(in the rows, 128 means zero)
One hidden turn or mirror swaps the rows below in pairs. Which row is each named row swapped with?
z_646: [131 153 132 126 128 151 111 149 143 119 124 102 121 159 139 102 118 164
 117]
z_312: [100 123 131 101 113 147 151 142 135 124 127 118 160 126 128 126 101  90
 124]
z_824: [154 165 117 147 126 154 101 137 144 122 131 114 131 161 111 138 113 141
 123]
z_853: [ 96 115 161 131 129 145 157 114 122 121 118 110 121 153 129 126 126  84
 124]
z_83: [162 120 148 129 135 133 150 120 139 153 107 163 111 116 136  84 132 137
 142]
z_827: [157 120 113 132 116 114 135 114 119 116 141 129 143 116 155 141 144 139
 160]
z_20: [111 109 128 118 145 143 121  93 129 111 126 120 137 136 132 121 107  74
 132]
z_413: [156 114 146 122 141 129 153 122 137 164 113 153 138 132 142  85 126 153
 141]
z_613: [111 104 134 117 124 132 123 120 143 136 129  98 135 140 108 122 104  76
 132]
z_567: [ 97 113 150  99 135 135 136 136 143 113 146 129 146 145 122 118 110  85
 116]
z_296: [152 162 122 139 141 160 108 150 163 120 128 127 123 155 119 134 127 139
 112]
z_152: [101 123 129  95 135 131 141 119 129 112 147 122 132 137 100 138 109  95
 149]
z_526: [178 133 152 123 141 133 150 130 139 151 116 151 129 109 143  90 132 137
 132]
z_716: [113 123 138 114 126 133 138  92 140 140 150 130 136 159 129 113 133  78
 100]
z_8: [116 123 143 105 122 130 164 142 112 108 134 124 137 149 114 104 132  83
 109]
z_385: [102 112 175 112 117 142 135 120 132 116 134 112 123 157 106 127 116  91
 136]
z_587: [132 152 119 125 133 140 119 132 156 145 127 145 125 171 101 114 115 163
 124]
z_600: [162 114 146 104 131 124 136 126 129 150 106 158 129 117 135  87 140 129
 154]
z_295: [157 111 129 148 123 119 150 110 104 125 145 138 131 126 166 146 132 135
 137]
z_583: [165 109 125 126 103 114 152 108 121 125 147 135 135 128 154 158 144 124
 133]
z_265: [149 157 136 148 105 146  96 141 146 129 124 132 121 150 133 103 109 156
 129]
z_340: [153 118 141 132 123 110 164 119 129 134 141 117 149 107 148 145 147 117
 156]
z_247: [163 118 150 114 144 129 158 122 144 151 105 148 121 112 129  86 127 149
 134]
z_677: [144 146 136 135 156 148 104 145 144 126 115 141 120 147  86 133 141 143
 132]
z_504: [152 163 121 151 137 147 139 159 128 117 119 105 134 156 117 114 139 146
 117]
z_672: [159 110 136 152 115 113 154 118 137 118 145 130 137 105 152 143 137 129
 149]
z_850: [159 109 124 133 120 113 160 108 128 107 145 129 131 109 148 153 145 128
 133]
z_344: [146 136 117 147 143 141  81 126 135 126 115 124 130 149 103 121 114 137
 100]
z_953: [155 116 131 133 125 115 159 114 124 116 158 132 144 105 161 139 138 119
 137]
z_360: [167 121 147 120 132 129 150 114 135 142 121 163 120 105 138  87 118 140
 135]
z_190: [146 113 127 143 111 107 154 111 119 114 145 135 130 109 156 147 133 132
 145]
z_880: [143 156 122 139 130 157  95 142 142 124 109 116 148 142 118 125 145 156
 116]
z_110: [104 115 136  85 112 148 136 120 135 120 130 117 148 132 116 110 130  80
 127]
z_231: [135 153 135 152 135 157 115 143 145 165 121 119 136 166 110 137 131 143
 113]
z_396: [166 144 126 135 116 102 137 113 128 137 141 137 133 118 155 142 136 157
 122]
z_667: [149 104 148 119 134 118 161 111 146 163 137 148 130 127 144  89 147 110
 139]
z_143: [152 152 138 145 146 145  89 132 145 133  87 117 123 137 122 138 118 125
 125]
z_794: [173 137 136 116 147 133 143 108 118 143 120 162 131 115 134  92 137 146
 125]
z_807: [114 103 153 105 107 140 128 137 135 102 139 117 120 157 133 115 146  84
 108]
z_952: [166 116 154 124 133 132 157 121 123 164 108 149 114 132 148  94 121 128
 143]
z_494: [102 119 132 103 121 145 137 110 118 141 153 133 141 159 115 130 114  88
 104]
z_386: [142 167 143 146 130 128 112 127 153 161 121 110 140 159 127 136 125 141
 104]
z_575: [106 103 135 112 108 120 138 124 148 126 150 137 134 160 104 148 136  95
 131]
z_601: [110  99 152 126  92 135 122 120 138 110 154 134 131 146 133 106 124  82
 135]
z_219: [141 153 138 144 134 166 106 119 131 111 126 121 112 167 111 126 118 155
 122]
z_184: [ 82 105 123 109 119 143 134 100 124 125 137 141 128 130 116 129 135 101
 138]
z_733: [128 153 128 136 123 152 105 136 146 152  98 134 111 135 109 138 141 158
 137]
z_510: [151 145 112 146 135 176 112 149 146 121 114 144 141 144 118 123 143 132
 104]
z_566: [138 162 133 150 137 161 126 121 121 123 103 117 105 161 128 130 121 147
 105]
z_998: [105 108 160 109 128 137 128 128 133 121 136 134 148 155 105 108 114  77
 125]

z_824 swaps with z_998
z_566 swaps with z_853
z_587 swaps with z_575
z_83 swaps with z_190
z_385 swaps with z_219
z_340 swaps with z_794

One hidden turn or mirror swaps the rows below in pairs. Which row is each named row swapped with?
z_268: [153 133 117 131  89 119 124 146 165 150 142 122 113 140 112 101 115 164
 121 121 151 128 135 109 135]
z_642: [138  94  91  81 112 154 143 145 142 120 140 154 128 112 152 123 156 134
 124 101 137 106 137  96 116]
z_835: [149 158  78 111 106 156 117  93 123 163 123 121 106  86 148 138 123 171
 172 140 114 113 137 111 114]
z_687: [139 105  91 123 107 134 156 126 140 125 109 148 123 106 130 133 120 139
 157 126 140 149 130 158 121]
z_51: [154 128  64 106 101 108  94  99 116 132 142 127 111 102 134 106 146 133
 117 111  98  82 159 127 134]
z_315: [128 113 105 156 116 137  84 134 145 167 174 133 127 111 138 131 114 140
 153 134 127 126 146  91  96]
z_403: [128 113  79  87 105  98 129 128 147 151 142 149 145 114 117  95 125 116
 133 128 147 103 163 104 119]
z_426: [134 119  73  88 107 128  83 126 142 172 110 149 114  99 133 132 128 142
 172  90 113 109 147 138 133]
z_994: [132 135 100 119 103 137 122 114 180 141 131 112 134  97 111 111 147 202
 129 127 146 113 136 108 122]
z_689: [111  85  90 127 120 127 107 110 155 154 151 132 102  71 138 161 125 157
 142 105 110 113 119 123  98]
z_159: [119  99  53 115 111 107 122 109 127 159 151 152 117  84 133 121 124 132
 140  97 123 102 170 129 100]
z_762: [119 137  99 121 111 136 152 131 138 132 175 113 107 119 143 116 156 146
 106 120 125 159 139 112 111]
z_19: [152 125  84 114 101 122 115 104 117 128 135 145  84 104 113 126 101 159
  98 114 145 118 136 137  93]
z_204: [125  98  88 117 119 147  94 135 139 181 146 111 110 120 140 121 142 133
 131 120 163  74 136 134 116]
z_816: [123 114  90 170 117 132  92 125 134 136 132 124 125 102 147 136 112 149
 166 149  94  92 145 118 102]
z_13: [130 129  55 102  88 138 129 103 118 124 137 100  94 115 121 113 116 141
 129 137 112  87 142 134 156]
z_240: [119 107  81 112 125 148 116 136 137 131 144 155 114 111 177 120 141 150
  91 131 110 104 143  90 125]
z_670: [150 123  82 134  83 124  86 118 126 132 159 153 126 102 132 140 120 167
 134 109 122 136 143 158 106]
z_881: [114 138 102 106 115 110  92 141 119 141 170 138 124 133 119 101 130 120
 157 145 103  97 137 150 115]
z_937: [138 146 128 127 123 153  86 147 139 135 144 112 116 126 142 141 139 159
 133 128 124 152 136  99  93]
z_142: [160 130  95 115 110 133 128 127 143 138 119  93 117 106 118 137 175 138
 176 120 124 104 133  94  95]
z_823: [134 151 128 108 114 159 113 141 154 147 125  98 147 125 136 114 155 163
 155 142 119 121 129 100 123]
z_334: [161  97  87 113 112 144 109 129 151 146 149 146 127 102 126 120 161 145
 137 122 142  68 141  78 113]
z_740: [138 143  94  99 119 118 119 128 114 141 127 152 127 126 128 103 125 105
 120 148 136 114 160  94 107]
z_84: [113 137  88 121 127 149  84 126 139 115 166 132 126 106 127 138  99 152
  98 137 129 123 136 148 108]
z_347: [126 140  87 115 113 131  65 126 126 173 111 133 120 103 139 116 144 154
 103 134 138  97 145 105 126]
z_141: [147 118 101 122  81 122 130 149 182 144 162 116 133 124 115 112 110 151
 152 155 139 112 153 127 106]
z_997: [150 115 107 136  80 128 128 128 164 130 161 116 109 121 124 119 120 186
 117 133 129  92 112 153 136]
z_885: [ 96 130 102 165 111 155 132 131 142 104 168 121 124 112 130 131 131 145
 143 119 142 118 138 106  99]
z_542: [151 100  83 111 100 129 139 113 152 119 149 135  94 101 125 140 116 158
 136 115 106  97 121 178 122]
z_973: [101 147  88 134 108 164 142 132 139 119 130 141 134 105 135 132 134 165
 165 140  91 118 141 145 112]
z_37: [135  88  98 120 116 127 133 127 136  82 161  95 130 108 141 124 133 146
 152 138 124  92 137 104 105]
z_90: [117 100  70  89  99 162 126 123 154 108 131 135  89  94 129 153 119 154
 144 130 121  99 124 157 114]
z_547: [116 151  84 104 111 131 145 127 131 169 112 107 122  99 170 117 121 151
 146 147 141  74 139 135 114]
z_283: [144 114 113  90 111 134 119 130 166 145 101 111  92 106 138 126 144 154
 151 103 103 128 112  98 109]
z_460: [142 121 102 114 116 126 146 137 139 109 169 119 115 115 131 125 139 141
 100 117 105 158 131 142 115]
z_96: [171 107 107 105 106 137  96 139 145 159 183 115 119 121 142 125 137 133
 182 141 129 125 133 109 116]
z_114: [143 138 101  92 123 138 128 128 134 115 164 132 117 117 146 121 148 136
 102 139  98  71 142  90 103]
z_692: [120 122  97 109 102 131 124 127 143 148 136 129 116 108 145 124 145 148
 131 127 118  27 132  99 107]
z_214: [141 122  92 126 109 136  80 122 133 178 118 115 124 112 112 123 107 142
 175 128 131  88 143 153 110]
z_217: [111 147  85 130 110 140  79 128 121 164 135 144 131 111 125 126  82 136
 144 144 136  91 145 136 104]
z_226: [150  96  92 137 116 142 147 135 140  86 171 119 119 115 120 127 125 132
 137 128 147 126 137 126 108]
z_29: [116 117  96 144 114 126 170 127 125 136 114 132 117 105 142 128 159 140
 177 128 114 100 126 114 114]
z_877: [147 102 102 140 102 144 137 126 148  94 148 102 108 107 142 140 171 143
 132 111 105 122 131 129 105]
z_965: [119 116  94 134 119 130 133 135 135 164  99 134 114 110 157 129 123 143
 151 102 152  65 139 108 106]
z_675: [104 142  90 104 104 126 122 110 149 184 130 133 101  90 143 116 140 158
 168 115 116 132 115 114 147]
z_335: [114 145  96  87  92 140 116 135 125 137 140 141 107 110 151 131 188 125
 140 112 111 112 133  99  94]
z_26: [123 139  95 109  97 122 107 134 151 147 142 110  96 128 137  97 150 137
 160 146  85 117 121 120 164]
z_210: [131 161  82  87 124 124 103 133 141  85 154 156 126 107 135 112 131 148
 143 135 136 101 143  94 115]
z_394: [114 131  87  83 133 122 134 117 115 152 155 140 129  99 135 119  92 132
 128 143 101  92 161 101 101]
z_505: [150 130 137 111 101 140 123 141 163 158 140 110 128 114 134 108 126 182
 127 149 101 131 127 107  95]
z_370: [131  89 109 130  97 137  97 148 175 143 117 129 117 102 122 136 163 161
 146 116 139 137 119 130 112]
z_722: [134 112 101  91 104 134 152 134 153 180 152 108 102 112 131 115 128 143
 167 134 140 138 113 142 122]
z_531: [109 147  95  99 114 130 133 115 141 154  97 122 106  91 116 132  97 160
 168 127 116 130 128 119  98]
z_165: [138  99  92  98 105 142 107 134 140 201 115 134 117 102 147 122 113 141
 149 124 106  77 137 142 105]
z_208: [187 133  71 129 105 127  96 127 114 154 143 103 137 117 130 127 131 153
 141 123 131 113 146 139 144]
z_111: [116 122  92 139 114 149 165 124 128 138 122 116 116 108 146 127 117 150
 120 136 158 139 131 142 109]
z_981: [123  89  88 117 102 104 114 111 159 128 135 150  69 105 116 121 122 159
 122 120 118 121 119 143 107]
z_482: [122 133  92  96 109 134  97 122 150 166 176 127 102 103 139 127 136 147
  93 122  99 128 129  92 146]
z_923: [155 128  90 148  95 105 120 129 114 149 160 140 122 135 111  98 118 137
 132 150 120 114 155 121 148]
z_254: [ 97 138  70 102 103 108 115 110 132 139 155 142 116 105 128  96 128 134
 151  96 134  91 140 135 158]
z_909: [130 122  80 127 101 143 112 133 129 121 135 111  99 113 146 126 147 155
 146  95 113 103 106 168 152]
z_777: [130 146  56  90 117 126 142 100 112 126 124 137 112  95 127 102 131 130
 131 117 134  83 148 114 140]
z_339: [131 131  97  70 119 126  92 132 133 100 166 131 120 115 138 118 124 154
 103 151 125  94 137 107 115]
z_996: [102 139 121  93 104 145 133 153 171 136 138 130 138 117 131 119 141 153
 171 131 129 136 108 121 125]
z_883: [127 129  66 115 110 164 115 140 137 107 148 144  84 116 137 137 115 130
 157 124 145 114 118 160 120]
z_874: [175 109  91 128 117 138  73 133 134 160 130 129 119 118 155 127  93 148
 115 118 111 112 147 110 115]
z_729: [160 126  94 130 106 134 126 105 132 149 136 120  83  99 122 126 142 184
 121 126 152 111  98 142 134]
z_653: [138 139  91 128 104 128  82 133 142 103 151 127 125 111 113 117 146 147
 135 121  99  75 149  81  98]
z_857: [140 135  84 117 124 144 121 117 133 175 149 128 149  91 142 120 100 156
 142 152 134 101 167  86  89]
z_751: [136 109 104 100 118 144 103 167 131 159 161 127 146 137 148 120 100 124
 144 138 126 131 145 109 128]
z_463: [120 102 103  95 111 142 173 136 152 139 164 123 109 113 124 132 104 146
 145 135 110 145 127 148 117]
z_201: [126 116  61  95 123 121 129 112 125 138 128 149 120  85 131 133 129 113
 122 104  95  88 167 125  96]
z_250: [ 87 118  83  66 117 142 116 131 170 122 134 143 119  94 126 133 147 127
 147 110 116 103 124 127 118]

z_201 swaps with z_460
z_339 swaps with z_90
z_370 swaps with z_347
z_762 swaps with z_159
z_675 swaps with z_315
z_542 swaps with z_114
z_996 swaps with z_217
z_254 swaps with z_885
z_531 swaps with z_751
z_13 swaps with z_37

